In the rows, 128 means zero.
One turn sends every row of this set to another row. A few are shown first. Where does it send the rows asked after them?
Q_583: [134 143 105 163 125 135 120 106 126 136 157 105 127 119 114 132  95 108
 102 106 130 140 136  87]
Q_663: [139 146 114 176 127 148 113 112 128 143 158 101 122 123 112 136 104 114
 113 113 134 138 129  84]
Q_193: [119 114 125 139 160 157 149 148  94  94 138 109 107 122 125 128 137 144
 142 113 147 115  91 148]
Q_295: [120 127 123  80 142 135 115 124 115 152 109 104 137 135 137 143 138 155
 109 144  88  99 142 135]
Q_242: [136 133 109 168 112 157 128 127  96 138 158 123 151 135 122 141 111 149
 133  91 136 146 123 109]
Q_990: [110 125 123  91 134 124 127 122 122 150 115 122 157 125 150 155 131 154
 143 149  84 109 133 140]
Q_494: [106 129 128 105 140 135 118 132 103 130  99 125 151 129 129 136 139 163
 100 149  96 107 140 143]
Q_958: [125 110 114 111 166 126 147 120  96  73 136 103 132 124 126 119 123 123
 125 113 130 107 110 124]
Q_760: [128 141 116 171 126 123 119 117 128 137 151 117 120 112 110 138  94  98
 106 113 134 141 134  86]
Q_203: [111 108 116 128 155 136 160 138  93  88 141 119 119 112 131 129 123 136
 142 106 142 122  97 153]
Q_880: [121 104 103  82 122 112 120 122 159 162 121 110 132  96 132 132 117 125
 130 107  85 100 145 128]
Q_524: [116 121 138 163 151 112  87 143 134 155 123 124 110 100 111 141 102  87
 110 124 161 134 121 115]
Q_132: [118 108 114 120 160 145 151 141  88  89 136 105 106 120 123 119 128 138
 115 103 144 114 103 151]
Q_950: [135 127  99 150 111 146 131 119  92 133 157 123 152 134 121 133 104 142
 110  80 133 146 135 112]
Q_723: [110 134 138 120 141 147 112 142 105 136  99 125 149 132 128 142 150 169
 120 159 101 107 131 139]
Q_312: [136 118 130 129 173 149 135 134  97  83 133  93 116 135 118 122 138 132
 134 124 138 102 103 116]
Q_923: [143 133 109 158 118 163 121 129  90 140 154 111 138 141 114 133 115 150
 110  87 137 139 130 107]
Q_683: [122 132 137 105 141 149 111 136 122 159 110 107 138 136 139 153 146 163
 145 159  92 101 126 132]
Q_207: [130 142 117 176 129 130 116 120 128 139 149 111 113 115 108 137  98  99
 103 114 138 140 135  84]
Q_774: [126 113 124 119 123 136 114 139 165 175 123 114 130  98 135 150 133 135
 181 126  93 102 122 122]
Q_485: [140 113 120 104 133 148  96 141 156 178 114  88 101 115 116 130 141 138
 127 117  95  88 136 116]
Q_276: [ 85 125 144 107 156 134 110 150  93 145 102 147 145 127 137 145 128 147
 127 152 131 129 120 144]
Q_286: [133  79 115 132 129 124 116 171 115 140 125 130  97  99 117 124 120 131
 141  87 149 116  90 160]
Q_623: [111 118 134 159 148 103  94 139 136 153 126 130 117  95 115 143  95  84
 113 120 158 138 123 118]
Q_642: [153 106 119 100 129 137  95 140 152 169 113  86 100 115 119 123 140 126
 129 114 101  85 133 112]
Q_382: [ 85 121 136  94 158 129 111 145  89 143 101 145 142 128 134 140 126 143
 110 145 127 127 129 146]
Q_777: [134  78 113 125 130 122 115 169 113 140 124 127  95 100 116 121 121 130
 131  84 149 116  94 161]
Q_706: [134  86 101  96 114 107 111 138 155 160 122 117 107  87 127 126 109 105
 124  88 117 102 123 136]
Q_299: [100 130 132 114 136 132 123 135 108 131 103 137 164 123 137 146 138 163
 128 156  97 113 133 145]
Q_625: [124 115 126 134 163 135 148 129 103  78 139 110 138 122 132 134 126 128
 162 127 134 111  97 123]
Q_266: [134  98 103  86 117 104 118 122 155 155 121 111 132  94 134 131 116 114
 143 107  92  99 139 123]
Q_151: [ 89 123 144 103 160 140 104 151  90 148  99 139 135 133 131 139 134 148
 113 148 132 123 123 140]
Q_907: [130 144 111 173 122 136 122 107 130 137 161 113 135 115 118 140  95 109
 123 112 130 143 129  88]
Q_509: [134  92 118 130 115 123 108 152 164 168 126 123 113  87 130 142 118 115
 173 106 124 104 101 132]
Q_185: [149  95 120 118 124 138  92 155 155 174 116  99  83 103 115 127 132 120
 129 102 127  92 112 125]
Q_439: [129 142 119 179 128 128 117 120 129 140 151 116 119 112 111 140  96 100
 116 115 138 142 129  86]
Q_291: [114 118 133 153 150 106  90 137 133 153 122 122 112  98 111 138  98  84
 100 118 158 135 127 116]
Q_467: [140 109 126 122 119 132 107 143 162 170 124 109 124 101 133 142 135 126
 185 128 102  97 117 116]
Q_248: [133  77 111 126 128 119 119 168 113 138 125 130  98  97 119 123 118 129
 136  83 148 117  94 163]

Q_203 goes to Q_193
Q_276 goes to Q_151
Where do these go?
Q_625 goes to Q_312
Q_266 goes to Q_467
Q_299 goes to Q_723
Q_683 goes to Q_295
Q_880 goes to Q_774
Q_286 goes to Q_777
Q_950 goes to Q_242
Q_583 goes to Q_907
Q_291 goes to Q_623
Q_207 goes to Q_760
Q_509 goes to Q_185

One turn sends every row of this set to another row. A few are shown first. Where does it send the rows asked after them?
Q_840: [139 111 127 141 129 130 124  96 122 126 163 146]
Q_331: [130 136  85 161 133 170 121 179 131 121 162 140]
Q_836: [133 113 153 141 159 128  92 168 109 154 170 118]
Q_617: [142 140  92 164 128 173 129 177 129 111 168 151]
Q_260: [155 102 126 167 119 119 152 149 113 113 130 168]
Q_847: [121  97 146 175 130 140 119 199 117 127 201 134]
Q_927: [133 102 150 178 125 138 125 195 118 117 207 140]
Q_933: [131  89 123 163 127 124 145 160 114 135 115 156]
Q_210: [133  89  99 161 129 105 125 147 120 131 128 142]
Q_878: [122 105 148 139 136 150 134 113 117 144 139 149]
Q_482: [139 139  83 162 129 167 121 174 130 114 170 143]
Q_269: [133 136  93 162 131 176 128 183 127 120 160 145]
Q_750: [141 115 147 143 128 145 139 105 116 126 153 158]
Q_243: [147 121 179 146 152 147 117 174 102 144 167 142]
Q_769: [134 102 138 177 125 129 115 188 120 114 215 134]
Q_533: [155  99 101 165 120 102 133 137 120 111 143 156]
Q_219: [173 133 167 149 143 130 114 156 106 120 192 146]
Q_648: [121 105 127 137 138 135 118 106 121 141 148 136]
Q_882: [158 123 140 143 150 113  88 149 112 130 196 123]
Q_37: [123  97 135 174 131 131 111 194 121 125 207 127]

Q_243 goes to Q_219
Q_933 goes to Q_260
Q_840 goes to Q_648
Where do these go?
Q_769 goes to Q_37
Q_269 goes to Q_617

